Look-ups in named tables: a row name and a column name give one cell, copied from the table.

nok =
,tona,riligu,sivefot,bon,tukub
rumopon,129,594,-116,-117,374
meveme,-773,-621,76,384,-62
livod,-35,-40,-322,352,149
lif,196,-569,-259,357,170
kag,-242,440,-446,199,297
fuf,-388,-510,410,150,-64
baf,-405,942,-229,141,140
filu,-143,-358,-139,401,21
masof,-386,-221,173,-40,238
fovoget,423,263,409,311,-359
gati,345,158,-317,-293,722
bok,-397,151,63,333,-124
tad,325,-322,-360,-7,578
favoza,758,-338,136,-57,282

tona of livod is -35
bon of kag is 199
tona of favoza is 758
bon of meveme is 384
tona of fuf is -388
bon of tad is -7
sivefot of masof is 173
bon of lif is 357
riligu of bok is 151
sivefot of tad is -360
bon of filu is 401
riligu of masof is -221
sivefot of fuf is 410
Row with the largest tukub: gati

rokapo:
	kobadug	fikapa	poni
zodin	-0.142	0.051	0.464
nubabe	-0.407	0.085	-0.045
seseb	0.526	0.136	-0.538
kigus	0.078	0.785	-0.197
bugigi	0.067	0.470	0.292
nisuliz	0.864	0.092	-0.100
dut	0.717	-0.029	0.575
bupog	0.614	0.307	0.407
fom	-0.038	0.787	-0.034
fanetuk	-0.022	0.362	-0.329

What is the poni of dut in rokapo? 0.575
What is the poni of kigus in rokapo? -0.197
What is the kobadug of fom in rokapo? -0.038
What is the poni of zodin in rokapo? 0.464
What is the fikapa of bugigi in rokapo? 0.470
What is the poni of seseb in rokapo? -0.538

robepi =
	sib	fam
veron	98	157
bakupag	251	135
sas	51	93

fam of veron is 157
fam of sas is 93
sib of sas is 51
fam of bakupag is 135
sib of bakupag is 251
sib of veron is 98
Row with the largest sib: bakupag

gered =
|  | masef | lat | kom | nomiki | gisap | mef | gezasu | nuv |
|---|---|---|---|---|---|---|---|---|
| gur | 0.327 | 0.513 | 0.282 | 0.249 | 0.655 | 0.696 | 0.542 | 0.525 |
| kurab | 0.250 | 0.440 | 0.491 | 0.569 | 0.575 | 0.509 | 0.436 | 0.552 |
| pati | 0.607 | 0.561 | 0.465 | 0.453 | 0.559 | 0.586 | 0.568 | 0.580 |
| sir | 0.276 | 0.432 | 0.570 | 0.540 | 0.535 | 0.454 | 0.436 | 0.442 |
| nudake | 0.607 | 0.529 | 0.530 | 0.802 | 0.511 | 0.520 | 0.471 | 0.829 |
| fogolek | 0.480 | 0.545 | 0.439 | 0.249 | 0.583 | 0.586 | 0.595 | 0.359 |
| lopas | 0.658 | 0.602 | 0.361 | 0.569 | 0.615 | 0.674 | 0.551 | 0.857 |
| gemin | 0.556 | 0.537 | 0.491 | 0.482 | 0.535 | 0.553 | 0.551 | 0.552 |
| gunim | 0.429 | 0.497 | 0.491 | 0.569 | 0.559 | 0.531 | 0.480 | 0.580 |
| sugiv | 0.709 | 0.594 | 0.439 | 0.482 | 0.567 | 0.608 | 0.595 | 0.635 |
| bifeve | 0.225 | 0.481 | 0.322 | 0.220 | 0.695 | 0.641 | 0.533 | 0.442 |
| vin | 0.582 | 0.537 | 0.400 | 0.773 | 0.591 | 0.619 | 0.462 | 0.967 |
| dof | 0.480 | 0.529 | 0.439 | 0.511 | 0.583 | 0.586 | 0.524 | 0.608 |

What is the gisap of gunim in gered?
0.559
What is the gezasu of gunim in gered?
0.480
What is the nomiki of gunim in gered?
0.569
What is the gezasu of bifeve in gered?
0.533
What is the masef of gunim in gered?
0.429
What is the masef of bifeve in gered?
0.225
What is the lat of dof in gered?
0.529
What is the mef of pati in gered?
0.586
What is the kom of gunim in gered?
0.491
What is the lat of fogolek in gered?
0.545

kirofi =
	fef	biku	lopugi
fogi	198	145	15
fel	118	70	89
tup	158	59	102
vik	66	172	164
das	140	92	165
bisim	51	159	214
tuf	208	110	124

What is the fef of vik in kirofi?
66
What is the fef of tuf in kirofi?
208
What is the biku of fel in kirofi?
70
What is the fef of das in kirofi?
140
What is the lopugi of vik in kirofi?
164
What is the lopugi of fogi in kirofi?
15
What is the biku of vik in kirofi?
172
Row with the largest lopugi: bisim

murumok.csv
,vazoves,samupa,lutiz
patas,6.4,4.5,5.7
narules,6.6,7.0,7.0
masume,5.7,7.7,5.9
panamud,6.0,7.5,7.5
vevi,5.9,5.6,2.4
lup,7.4,1.0,3.5
vomoben,6.8,4.8,7.5
zazed,6.3,4.8,5.6

vomoben, lutiz: 7.5
lup, vazoves: 7.4
narules, samupa: 7.0
vevi, lutiz: 2.4
narules, lutiz: 7.0
lup, samupa: 1.0
masume, samupa: 7.7
panamud, samupa: 7.5
zazed, lutiz: 5.6

nugo.csv
,bobuza,verid,befa,tob,lisodi,fedepo,liso,rorume
sav,76,145,155,139,122,88,120,169
reduzu,50,133,173,129,135,109,143,149
labinem,152,107,151,148,127,137,127,135
napakul,173,122,131,142,154,195,148,120
dozuno,128,139,156,129,142,145,142,126
bif,138,105,157,138,119,116,133,134
zipila,100,113,182,136,122,87,138,140
nim,152,121,147,144,121,113,103,143

What is the fedepo of napakul in nugo? 195
What is the tob of napakul in nugo? 142
What is the liso of sav in nugo? 120
What is the lisodi of bif in nugo? 119
What is the liso of bif in nugo? 133
What is the verid of napakul in nugo? 122
What is the tob of zipila in nugo? 136
What is the fedepo of zipila in nugo? 87
What is the fedepo of dozuno in nugo? 145
What is the lisodi of reduzu in nugo? 135
What is the tob of sav in nugo? 139
What is the rorume of nim in nugo? 143
What is the verid of zipila in nugo? 113
What is the rorume of reduzu in nugo? 149
What is the rorume of bif in nugo? 134
What is the tob of bif in nugo? 138
What is the rorume of napakul in nugo? 120
What is the befa of zipila in nugo? 182
What is the liso of labinem in nugo? 127

kizot.csv
,lafi,rol,rir,zanofev
nofufub,0.2,0.2,0.2,0.6
rav,0.1,0.6,1.0,0.6
pasovi,0.3,0.6,0.6,0.3
nidebob,0.2,0.3,0.2,0.4
kifaz,0.5,0.2,0.4,0.7
perabe,0.6,0.7,0.5,0.2
fivelu,0.2,0.2,0.2,0.6
pir,0.9,0.3,0.6,0.7
tiv,0.4,0.7,0.5,0.2
botek,0.6,0.7,0.6,0.3
zenasi,0.8,0.6,0.1,0.1
ket,0.2,0.2,0.2,0.6

rol of ket is 0.2
rol of perabe is 0.7
rir of ket is 0.2
rir of fivelu is 0.2
rir of tiv is 0.5
zanofev of nofufub is 0.6
lafi of fivelu is 0.2
rol of pasovi is 0.6
zanofev of pasovi is 0.3
lafi of rav is 0.1
zanofev of perabe is 0.2
lafi of perabe is 0.6
rol of pir is 0.3
lafi of pasovi is 0.3
lafi of nidebob is 0.2
rol of zenasi is 0.6
Row with the largest rir: rav

